The same turns and mirrors carry the whole set onto itself, and each row onto the other rows of its family. Which rows share a family with each named row? Give them in list order.
These 30 rows form 5 families of 6 rows each.
Q_82: [  3  -2   9  18   7  14  13  14 -23  -1  20  17  -3  17  -3  15  -2]
Q_707: [-18  -6   6 -25   9  -3   0 -12 -18 -20  18  39  19 -19  18  11 -11]
Q_530: [-25  -7   5 -27   9  -1   5   1 -24 -14  28  41   9 -20  17  11 -12]
Q_246: [  2  -4   7  17   9  12  13  13 -19  -2  19  13  -6  16  -3  19  -1]
Q_831: [ 18 -17  -1  -3 -15  23   9   6 -29   7  25  41  -4 -17  15  -1 -14]
Q_444: [  5   0  12  19   5  15  10  11 -24  -2  19  18   1  20  -4  13  -2]
Q_839: [ 23 -17   1  -2 -15  22   4  -3 -28   3  19  40   4 -16  16  -5 -15]
Q_163: [-23  -4   9 -25   7   1   3  -2 -26 -16  26  43  16 -17  17   6 -13]
Q_957: [  8  -1  13  21   7  13   9   5 -21  -5  15  16   3  20  -2  14  -2]
Q_308: [-14  13   5 -27  -9 -13  -4  23 -37 -14   9  10   8   1  21   2  13]
Q_670: [-18  -4  11 -25   7  -2   0 -10 -23 -19  21  41  20 -17  17   8 -13]
Q_893: [ 19  13  -1  -4  -9  -7  -6 -12 -53  -4  30  -2 -10 -20   4   2   5]
Q_639: [ -7  11   4 -26  -5 -16  -9  12 -30 -20   1   4  13   0  21   4  12]
Q_814: [ 19  11  -1  -4  -8  -7  -6 -14 -51  -6  28  -3 -10 -21   5   4   5]
Q_954: [  8  -4  10  20   9  11  10   5 -17  -5  13  13   1  17  -3  18   0]
Q_733: [ 18  12  -3  -5  -8  -6  -4  -8 -53  -2  32  -3 -13 -21   4   4   5]
Q_205: [-24  -8   2 -28  12  -3   4  -3 -18 -15  23  38   8 -22  16  15 -11]
Q_744: [ 21 -24 -11  -3  -8  16   7   0 -14   5  18  30 -10 -23  15   8 -12]
Q_996: [-15  10   0 -27  -6 -15  -4  26 -34 -14  10   7   2  -3  20   5  13]
Q_676: [ -9  13   8 -25  -8 -14  -7  16 -36 -18   4   9  13   2  20   0  11]
Q_874: [ -8   8   0 -26  -2 -18  -8  13 -26 -19   0   2   7  -3  20   8  14]
Q_687: [ 17 -22  -9  -5 -10  20   9   7 -22   8  25  36 -11 -22  16   5 -13]
Q_471: [ 17  13  -1  -4  -9  -6  -4  -8 -53  -4  32  -3 -11 -19   5   3   6]
Q_524: [-21  -9   3 -26  12  -4   2  -9 -14 -19  20  36  12 -21  17  15 -11]
Q_295: [ 26 -23  -6  -1  -8  16   2 -10 -15   0  11  31  -1 -21  15   7 -12]
Q_321: [ 18  11  -3  -4  -7  -7  -4 -10 -50  -4  32  -4 -13 -22   5   6   6]
Q_144: [ 28 -18   0  -1 -12  19   1 -11 -20  -1  13  35   6 -17  16  -1 -14]
Q_151: [-13   8  -2 -27  -3 -17  -5  21 -28 -16   6   3   1  -5  20   9  14]
Q_589: [ 19  11  -3  -5  -7  -8  -5 -11 -49  -5  29  -4 -12 -22   5   5   6]
Q_108: [  6  -5   6  19  10  12  11   8 -16  -3  16  11  -4  16  -2  19   0]

Same family as Q_108: Q_82, Q_246, Q_444, Q_957, Q_954
Same family as Q_839: Q_831, Q_744, Q_687, Q_295, Q_144
Same family as Q_205: Q_707, Q_530, Q_163, Q_670, Q_524

The same turns and mirrors carry the whole set onto itself, and each row onto the other rows of its family. Which rows share a family with each named row? Give them in list order.
These 20 rows form 5 families of 4 rows each.
Q_885: [ -9 -17  -4 -13   7  -2 -11 -35 -12 -22 -17  -6   2  -8  -9  -7   0  11
  11 -17  30  17]
Q_959: [ -5  -7 -18   3  32  11  17 -18  24   6   0  -4  -6  18   7  11 -11 -16
  11  -4  15 -14]
Q_557: [ -7  23  -3 -23  19  20   9   2 -19  -8  -3   8   5  14  19 -10 -16  -7
  -8  11  38  -9]
Q_405: [-22 -32  -1 -12 -12   9  -6 -13   0   3  -3  27 -19   6   3  -3 -20  -1
 -15  -9   2  -6]
Q_44: [-13 -18 -11 -26   6  -3   4 -14 -10 -25 -26  -9   9   0 -12 -14   0  14
  13 -15  38   3]
Q_690: [-15 -35   5 -10  -7  21  -7 -14 -15  -3   2  26  -4   3   3  -3 -10  -5
 -14  -4  -3 -10]
Q_200: [ -2 -11 -17  -6  10  22  26 -16  19   0   6  -7  -9  16  -1  16  -4 -22
  13  -4  18 -24]
Q_626: [  4  12  -5 -11  28  31   0   0 -17 -19   2  17   6   6  16  -2 -10  -4
  -6  18  35 -11]
Q_293: [ -7 -27 -16 -24   8  11  -5 -13  -7 -25 -18  -9   2 -12 -17 -12   1  10
   5  -9  35  17]
Q_238: [ -7 -10 -20   4  17   2  25 -16  23 -10   4  -3  -3  18  -1  16  -8 -22
  12  -5   8 -14]
Q_475: [-15 -40 -12 -19  -4  10  -9 -16  -7   5   0  20 -12   2   1  -6 -13 -10
 -12 -14   1 -26]
Q_804: [  9   7 -13 -19  27  19   0  -6 -19 -23  -8   8  -5   2  17  -6  -9  -4
  -3  12  54 -17]
Q_182: [-10 -18 -10 -11   7  -7   1 -25  -4 -36 -16  -5   4  -5 -16  -8  -4  13
   9  -3  30  17]
Q_612: [ -8 -21 -18 -12  16   6  36 -13  18   0  -7  -9  -1  17   9   7 -11 -21
   9  -9  17 -21]
Q_766: [-19 -32  -3  -7   3  17 -14 -21  -7  10  -7  21  -5  -1   8   2  -9 -12
 -13 -16  -7  -8]
Q_773: [  2  26  -9 -15  19  18  -3  -1 -15 -26  -2   9  -2   3  20   4 -18  -8
  -4   5  41  -5]
Q_522: [ -8   0 -30   5  15   4  19  -9  13   4   4  -5 -14  22   3   7  -8 -24
   9  -2  22 -23]
Q_157: [  1  20   0 -12  30  28  -4 -19 -13 -14  -9  11  -1   4  16  -6  -9  -1
  -2  13  42  -9]
Q_219: [-26 -30  -1 -12 -14  10   1  -5 -20   7 -12  22 -10   9  12  -7 -11  -5
 -14 -13   6  -6]
Q_815: [-13 -19 -15 -18  -2 -12  -5 -24 -16 -20 -10  -6  -5 -11 -12 -17  -5   5
   0  -9  37  16]

Same family as Q_405: Q_200, Q_293, Q_773
Same family as Q_815: Q_475, Q_804, Q_522
Same family as Q_157: Q_885, Q_959, Q_766
Same family as Q_182: Q_690, Q_626, Q_238

